Each run below is a few steps of one of 7 hidden systems, one row a step.
R, trace 1, 8 rows:
34 19 4 0 -11 42 -3 -28 0 16 37 11 22 -7 -34 -23 26 -9

-18 52 0 -36 13 9 6 26 -31 -17 -6 -27 9 15 14 -11 5 -30

31 -6 6 11 0 24 -24 -6 -13 -4 7 -51 16 10 -28 20 -40 23

11 26 -9 -8 -30 18 28 -30 -5 -11 17 -7 17 11 -21 15 58 -7

-15 46 -30 15 26 8 4 21 -35 -19 -1 -28 -30 18 12 14 -14 1

39 -15 -15 16 -17 -3 -38 -31 -22 -26 30 -16 23 -4 0 6 -5 33

-17 29 -12 0 -5 29 33 -24 -13 -12 49 8 -4 -18 2 -8 24 -34

18 42 -11 -1 31 12 -40 26 -36 -3 3 -11 0 12 9 -31 -23 3
N, trace 2:
9 -29 31 -25 -31 5 -10 -4 47 8 -10 -27 14 10 -36 13 12 -12

7 4 5 11 -2 3 56 -4 10 24 -39 13 -10 18 -28 35 17 23

-21 -16 -33 24 -4 -33 -20 16 -1 -5 -43 -18 -3 19 23 27 14 24

3 -37 -7 18 -22 -28 -9 -23 29 -26 29 18 -42 -10 6 18 4 11

-2 3 -6 12 22 -19 26 -3 -16 7 0 68 -17 -20 30 -20 -4 13

-32 -21 5 -17 10 -21 -34 22 -1 -2 -4 5 19 -23 42 -35 -20 -24

13 -26 47 -28 -8 14 -1 -7 38 18 19 16 5 -18 -25 -23 -15 -25

-2 12 23 -23 10 11 42 15 -2 39 -47 14 33 8 -13 -5 10 -3
P, trace 3, 8 rows:
20 7 -12 40 37 13 -17 12 -6 26 0 25 -32 -1 -8 -16 -34 25

-6 -9 -2 -30 -26 -26 -16 -16 -8 -24 15 16 37 -16 34 -23 37 -14

-17 11 21 0 27 32 19 17 14 13 18 -7 -38 -8 -18 -5 -46 -29

41 9 7 -20 -9 -4 -29 0 -11 17 -24 13 50 13 -9 -26 30 19

-45 -10 10 -12 -11 11 39 -2 6 -15 5 -44 4 -8 1 34 -13 -32

40 11 -12 30 9 13 -27 8 9 26 -22 1 -17 29 -36 3 6 35

-18 -8 -12 -14 -25 -33 27 -20 -22 -40 0 -3 21 -6 35 27 23 6

-12 -6 -17 49 28 20 -12 9 11 19 14 1 -47 -7 -9 1 -37 3
N, trace 4, 8 rows:
-13 11 -36 51 23 36 -8 -2 -30 19 10 -24 14 -9 1 2 -19 6

18 36 -11 -21 -15 1 -40 0 1 -31 31 -12 -16 18 -4 -19 38 -18

13 20 13 -3 16 21 41 -15 -38 -19 29 -9 -5 -10 -5 17 -48 8

8 22 -32 25 10 28 -43 0 -26 20 4 -12 38 2 1 -28 20 2

-5 31 9 -33 -14 13 4 -2 3 -38 38 -36 -22 10 -9 7 8 -36

41 22 2 19 24 29 9 -8 -35 11 5 -3 6 5 -23 5 -37 34

-16 26 -36 5 -15 14 -20 -8 -25 -11 11 -31 37 6 12 -4 47 -15

8 25 4 3 8 23 -1 3 5 -24 38 -28 -56 10 -24 13 -29 -11
U, trace 5:
1 -32 23 -13 12 -17 -36 29 21 29 -37 14 18 -4 7 -29 -23 3

-1 -35 41 -36 -26 -19 24 -6 42 6 -18 14 9 -3 -13 8 12 -11

-10 -1 15 3 20 -3 29 29 25 37 -53 15 -25 16 -17 10 -8 6

-4 -44 2 0 -12 -44 -23 13 22 1 -47 -6 7 11 12 19 -1 26

-15 -44 12 16 -12 -17 33 -13 43 8 -1 27 -35 -12 -8 25 -2 4

-3 -7 -10 17 18 -30 -2 18 11 25 -38 55 -23 3 17 -16 12 21

-26 -51 16 -13 -4 -39 -13 7 19 -2 -11 19 9 -26 35 -12 -21 -7

10 -25 33 -10 0 1 13 -3 43 34 -2 48 -12 -14 -22 -23 1 -9
U, trace 6:
2 46 -15 10 30 17 7 11 -36 -21 22 -14 -38 7 5 4 -31 -1

24 -2 -23 18 -9 12 -33 -26 -37 -9 22 -18 51 -10 9 -7 3 21

-22 29 -11 -6 -12 29 18 -16 -3 -20 50 -14 -11 -8 -4 -3 26 -43

34 49 -5 -2 29 20 -23 14 -40 -6 11 -7 -6 14 -6 -21 -23 12

-2 -2 -7 -9 -20 15 -2 -24 -32 -20 19 -41 61 -11 7 10 6 -4

0 39 -10 11 1 46 4 -4 7 0 35 -27 -29 12 -34 3 14 -27

30 42 -18 -5 9 -6 -13 4 -52 -31 -3 -19 8 22 11 7 -3 29

-19 -12 -20 27 -11 30 5 -27 -17 -11 38 -41 27 -21 0 21 -12 -10
Z, trace 7:
26 18 -15 3 -14 2 23 -27 -41 -29 5 -21 23 13 -3 35 10 32

-26 12 -49 57 10 25 -7 -6 -9 6 22 -13 -22 -4 3 8 8 -5

28 31 -11 -13 3 -17 -40 2 -23 -41 31 8 -25 8 18 -21 2 7

-2 10 3 3 17 29 23 -19 -42 -1 36 3 30 -32 12 -14 -36 -7

-2 20 -7 -1 5 33 -47 12 11 24 16 -8 14 0 -12 -45 23 -33

12 27 33 -52 -4 9 4 12 -11 -29 9 -41 5 13 -12 4 -20 -21

21 9 0 25 5 47 14 -11 -8 34 -6 -26 26 9 -43 16 -7 15

-8 26 -32 3 -22 3 -21 1 3 -20 -1 -41 -3 30 -6 18 52 -9
M, trace 8:
-26 12 -7 -8 20 -32 -5 39 -5 -22 -30 -15 -40 19 26 14 -22 0

39 -42 16 16 -7 0 -19 -30 4 1 24 13 14 -21 -12 0 -33 32

-35 10 -15 1 -11 4 32 -9 14 13 3 31 2 -9 10 -10 58 -31

-5 11 11 -12 33 -15 -24 46 -4 -3 -24 -10 -31 13 13 -11 -46 0

31 -39 27 -12 -24 5 -4 -34 4 2 20 5 48 -22 -12 -3 -10 12

-41 21 -14 9 2 20 39 10 18 27 -18 3 -10 7 -10 6 42 -31

21 0 9 -15 14 -30 -39 33 -6 -13 -35 -18 -15 26 6 3 -31 26

7 -43 8 13 -28 6 24 -46 6 -4 27 2 29 -25 -8 23 -2 13
P, trace 9 (8 x 18):
13 -32 33 -38 -35 -24 14 -25 27 -17 14 22 12 -13 -2 1 20 -6

-28 8 7 13 32 18 43 24 8 43 -33 17 -15 -2 -8 0 -19 -10

11 -27 5 -18 -17 -34 -52 15 15 -1 -36 -10 29 13 9 -8 15 14

-13 -30 26 -3 -14 -1 54 -18 30 -6 11 2 -26 -12 -16 36 -18 -6

3 5 -20 27 19 -9 -6 20 0 41 -51 35 0 14 2 -12 20 26

-26 -39 9 -24 -20 -46 -14 3 14 -36 -1 -13 0 -10 33 12 -7 -9

17 -17 17 25 15 15 20 -7 30 31 7 40 -38 -10 -29 -3 -23 12

-15 3 -3 -24 -3 -31 0 14 -7 9 -38 32 32 0 32 -22 40 -5
Q, trace 10 (8 x 18):
39 17 -17 25 -2 16 -36 -14 13 3 33 17 -31 9 -26 -18 22 11

-8 33 -6 -26 9 -14 20 -1 -46 -22 9 27 19 -12 41 -23 12 -9

-6 -9 -6 25 20 37 -37 4 -6 21 23 -27 16 -18 -6 -21 -42 -12

32 23 23 -46 -25 7 -13 -7 8 -6 9 0 27 14 -21 -22 42 -15

-20 29 4 -5 21 26 48 8 -38 -1 -7 -30 11 1 0 21 -32 -8

26 -12 -19 21 -16 6 -50 -4 2 4 -13 -41 25 21 -21 14 12 28

-5 26 -9 -14 -23 -2 35 -22 -6 -41 32 -8 -25 7 1 25 33 -13

14 24 -33 46 34 12 -5 5 -39 12 -6 10 -12 4 6 -1 -22 35
R, trace 11:
28 -33 19 16 -13 13 23 -26 13 13 -3 -12 11 -1 -36 37 -22 31

-22 24 -29 10 -11 -4 24 -1 6 10 -21 17 -4 16 4 8 70 -9

-11 -5 -14 13 18 -30 -23 21 -10 -30 -3 -15 -45 6 27 16 -40 16

29 -35 2 21 -17 -1 2 -44 1 3 29 36 21 -28 -3 -3 3 25

-43 26 -12 -6 13 9 11 16 1 11 9 24 -9 -13 22 -33 26 -46

24 -8 23 -17 20 -10 -48 27 -3 -3 -8 -11 -4 3 2 -22 -54 10

8 -25 31 -21 -26 14 33 -28 14 14 4 3 49 -15 -21 6 12 -7

-27 36 -10 3 19 18 14 35 14 26 -33 -11 -26 26 -15 1 20 -23
Z, trace 12 (8 x 18):
-8 33 -27 -1 5 -11 24 6 -35 5 -36 17 26 14 23 0 44 12

-28 -34 -13 25 7 -8 -37 10 10 -13 11 -34 -18 -12 17 11 -43 -5

46 7 17 -13 -13 -2 7 -29 6 -8 33 48 -15 -5 -17 -17 20 11

-44 22 -11 -5 23 6 31 21 -33 14 -27 0 29 -8 30 -9 -1 -20

12 -33 10 5 -3 0 -66 11 34 5 7 -24 -6 -1 -14 -14 -26 -2

22 16 28 -36 -23 3 52 -26 -1 -15 15 17 6 2 -18 11 25 -5

-31 12 -22 30 30 17 8 30 -11 39 -46 -14 6 11 1 6 -8 2

22 -28 -1 -7 -30 -28 -54 -9 21 -35 13 -24 -6 10 -1 11 7 14
M, trace 13, 8 rows:
-24 -19 -22 39 -17 12 33 -17 16 9 -9 -24 -6 6 -17 50 19 8

17 5 -24 20 1 -34 -25 11 10 -12 -20 19 -48 26 4 9 22 33

-7 -34 -5 12 -3 -32 12 -23 -15 -29 25 26 -9 -30 37 9 -26 17

-12 -3 -10 25 16 17 -11 -2 20 31 25 45 -19 -25 2 -41 7 -21

-8 15 31 -56 9 -21 -8 26 -2 -12 -5 17 3 -5 25 -39 -7 -29

0 -16 34 -11 12 34 16 2 0 30 -3 -18 36 -17 -21 -4 -47 -11

5 8 7 -17 -22 13 -7 6 25 25 -32 -18 31 24 -30 -1 51 -12

-10 -1 5 -7 -3 -16 27 15 -1 -19 -35 -39 -17 27 -6 52 -15 15
Q, trace 14:
1 -20 6 27 -11 21 33 -25 34 6 25 1 -39 -6 -35 31 -6 0

5 19 -19 4 9 -32 5 18 -10 10 -49 38 -8 22 18 -4 37 26

-35 -37 -4 8 2 -23 -13 1 5 -28 23 -12 -18 -26 35 8 -41 -11

35 -11 13 12 -2 12 -8 -15 31 33 14 50 -14 -8 -30 -26 16 7

-37 14 8 -35 13 -22 24 26 -15 1 -30 17 17 -5 38 -17 8 -24

3 -38 22 9 9 14 -27 10 24 16 2 -29 -2 -10 -21 4 -58 1

18 -4 21 -28 -32 -9 26 -16 25 8 -17 21 18 12 -22 7 52 2

-43 9 -9 13 25 -2 38 27 -10 3 -31 -20 -25 7 14 29 -28 -4

Name the system that made each run.
trace 15:
-8 -21 30 2 15 8 51 7 13 26 -29 5 -9 -5 -18 26 -41 8

2 -19 -17 10 -12 -21 -32 11 15 25 -48 3 31 16 3 -3 41 18

N
trace 16:
8 -13 0 -16 3 -23 -56 20 -11 6 -26 1 43 0 25 -32 0 9

-16 -31 37 -19 -16 16 24 -12 37 -1 26 -17 -6 -18 -22 12 -22 -32

R
trace 17:
-42 -1 -10 -3 -18 -4 56 -19 2 -14 10 9 1 -14 16 21 35 -25

9 11 -14 32 34 5 -31 31 4 21 -21 1 -41 18 -9 -6 -28 19

Q
trace 18 (2 x 18):
-18 -9 12 -2 -13 17 2 11 53 10 0 -29 -36 14 -36 18 9 -29

31 10 16 -16 3 -31 32 6 -11 -9 -39 22 -14 24 -3 23 -3 40

Q
trace 19 (2 x 18):
11 16 25 -40 -27 17 20 -9 17 4 -2 -15 27 14 -32 2 41 -24

-15 17 -3 10 14 17 21 26 0 15 -40 -43 -12 29 -24 34 -13 4

Z
trace 20:
0 12 33 -13 18 11 56 12 12 14 -15 9 -36 7 -25 17 -31 -3

15 -15 -16 14 -8 -14 -25 3 -6 23 -48 -3 46 16 0 4 28 35

Z
trace 21 (2 x 18):
21 10 -3 18 26 -3 30 -3 -31 25 -22 53 8 -7 8 -10 -8 36

-45 -30 -18 5 -12 -12 -38 8 14 1 -4 -22 27 -14 29 -12 16 -26

R
trace 22 (2 x 18):
24 44 9 -28 18 -1 -11 16 -31 -36 19 -13 -28 14 5 -8 -29 1

16 2 -8 20 5 38 0 -25 -35 16 22 -13 53 -19 -9 -8 -16 10

Z
trace 23, 2 rows:
3 -3 -26 23 -17 30 -45 -14 7 13 21 -33 32 -1 -17 -10 31 -11

10 48 8 -22 -1 14 35 0 -1 -23 20 -4 -45 20 -21 14 14 -16

N
trace 24, 2 rows:
49 6 -2 13 0 7 3 -21 -19 24 -12 35 33 3 -17 -12 19 40

-61 11 -23 -2 -3 -1 15 14 -4 -14 -6 -32 1 1 25 14 19 -37

N
trace 25 (2 x 18):
12 -17 32 -38 -20 -28 42 -13 4 -3 -22 31 24 -3 5 9 15 11

-38 -13 4 18 22 15 13 29 28 46 -38 -5 -11 1 -11 2 -15 -16

U
trace 26:
11 -44 4 24 -3 -23 -4 3 28 24 -43 13 -7 8 -11 22 -8 38

-18 -29 -8 0 -27 -42 26 -16 20 -15 -12 27 -10 -4 20 24 37 9

Z
trace 27, 2 rows:
39 28 -3 12 23 -2 -2 -2 -15 -7 22 41 -48 4 -4 -16 -16 23

-14 3 -16 -4 3 -3 -4 -10 -46 -5 6 6 59 -23 40 -22 5 -3

Z
trace 28:
12 -2 -32 29 -12 -2 -37 5 4 7 -29 -34 9 30 -15 22 29 28

-16 -9 -14 10 -16 -20 25 -19 1 -45 27 -12 -40 -2 13 42 -2 3

U
trace 29:
-21 18 -24 14 22 -28 7 24 -18 -23 -17 -1 -49 15 30 19 -17 13

25 -37 -6 21 -2 -17 -38 -22 -6 -9 28 26 7 -25 18 -16 -22 27

P
